Look-ups in named tables: a row name and a column name give one cell, copied from the table.

koruti:
         nimat   nek  sasabog
bogep       56   191      570
kupesol     50   128     -277
tiv       -102    58      431
ruf       -185  -195     -219
doluf     -195  -352      232
setufug     68   179     -167
fomab     -205  -351      358
kufez     -131  -349     -673
bokuvek    -34   167     -185
liv       -213  -356      870

What is the nek of fomab in koruti? -351
What is the nimat of kupesol in koruti? 50
What is the nimat of liv in koruti? -213
What is the sasabog of doluf in koruti? 232
What is the sasabog of tiv in koruti? 431
What is the nimat of ruf in koruti? -185
What is the nek of bogep in koruti? 191
What is the sasabog of setufug in koruti? -167
What is the nimat of fomab in koruti? -205
What is the nek of tiv in koruti? 58
What is the sasabog of bokuvek in koruti? -185
What is the nek of ruf in koruti? -195
What is the nimat of doluf in koruti? -195
What is the sasabog of ruf in koruti? -219
What is the nek of liv in koruti? -356
What is the nek of bokuvek in koruti? 167
What is the nek of doluf in koruti? -352
What is the nimat of setufug in koruti? 68
What is the nimat of tiv in koruti? -102

kotanef
|  | ful | zap | pomi | gim | savun |
|---|---|---|---|---|---|
| genud | 0.922 | 0.465 | 0.516 | 0.866 | 0.088 |
| gusoni | 0.427 | 0.303 | 0.735 | 0.320 | 0.646 |
| pador | 0.314 | 0.859 | 0.141 | 0.431 | 0.566 |
| kota | 0.299 | 0.832 | 0.175 | 0.428 | 0.615 |
| kufanan | 0.281 | 0.799 | 0.223 | 0.394 | 0.602 |
| legud | 0.844 | 0.390 | 0.567 | 0.782 | 0.189 |
| doliger | 0.465 | 0.256 | 0.806 | 0.333 | 0.643 |
| vopa | 0.860 | 0.388 | 0.592 | 0.756 | 0.188 |
| tibato | 0.306 | 0.852 | 0.152 | 0.450 | 0.566 |
| lig | 0.511 | 0.487 | 0.501 | 0.501 | 0.482 |
| naze | 0.875 | 0.344 | 0.610 | 0.706 | 0.239 |

gim of kota = 0.428
gim of doliger = 0.333
ful of legud = 0.844
pomi of tibato = 0.152
savun of gusoni = 0.646
gim of genud = 0.866
pomi of doliger = 0.806
savun of vopa = 0.188
pomi of lig = 0.501
gim of gusoni = 0.320

pep:
            rut    pof   gotar    bar   fege  sudilat
giz      -0.073  0.458  -0.360  0.480  0.706    0.935
sivib    -0.084  0.455  -0.380  0.478  0.704    0.930
koni      0.160  0.235   0.271  0.464  0.384    0.367
gigotot  -0.219  0.377  -0.902  0.473  0.624    0.683
sirira    0.029  0.219  -0.081  0.468  0.401    0.359
boparod   0.128  0.231   0.191  0.466  0.387    0.370
kilute   -0.155  0.417  -0.659  0.474  0.662    0.802
vilutik  -0.099  0.211  -0.450  0.471  0.422    0.354

What is the sudilat of kilute in pep?
0.802
What is the sudilat of boparod in pep?
0.370
What is the fege of gigotot in pep?
0.624
What is the rut of sivib in pep?
-0.084
What is the rut of giz in pep?
-0.073
What is the pof of sivib in pep?
0.455
What is the fege of sivib in pep?
0.704
What is the pof of boparod in pep?
0.231
What is the rut of koni in pep?
0.160
What is the pof of kilute in pep?
0.417
What is the gotar of koni in pep?
0.271
What is the sudilat of vilutik in pep?
0.354
What is the fege of boparod in pep?
0.387
What is the rut of gigotot in pep?
-0.219
What is the pof of koni in pep?
0.235
What is the gotar of vilutik in pep?
-0.450
What is the fege of kilute in pep?
0.662
Row with the largest rut: koni

tak:
cols = dedenin, fiferis
tabo: [-0.50, 0.09]
geveb: [0.48, -0.73]
nanil: [-0.92, 0.61]
bipebiz: [0.59, -0.91]
bak: [0.33, -0.58]
gega: [-0.64, 0.24]
kup: [0.18, -0.58]
guno: [-0.44, 0.24]

What is the dedenin of bak in tak?
0.33
What is the fiferis of gega in tak?
0.24
What is the fiferis of kup in tak?
-0.58
What is the dedenin of bipebiz in tak?
0.59
What is the fiferis of nanil in tak?
0.61
What is the fiferis of bak in tak?
-0.58
What is the dedenin of guno in tak?
-0.44
What is the fiferis of geveb in tak?
-0.73

lila =
	vuzu	biv	neme	meni	zib	napena	samoz	bozala
kagev	67604	39229	30098	45880	29362	56767	45707	41495
sar	52764	39213	39594	43305	31835	62275	38226	49811
lib	9749	88665	49195	25989	60588	33904	44070	36570
pel	40998	36810	47509	54102	32143	57692	36605	14811
koripe	60690	48589	23813	49624	9141	71914	45759	39941
far	57087	46777	20498	49491	46825	49043	55806	40141

What is the neme of lib in lila? 49195
What is the vuzu of koripe in lila? 60690
What is the napena of pel in lila? 57692
What is the neme of far in lila? 20498
What is the meni of kagev in lila? 45880
What is the bozala of far in lila? 40141
What is the samoz of far in lila? 55806

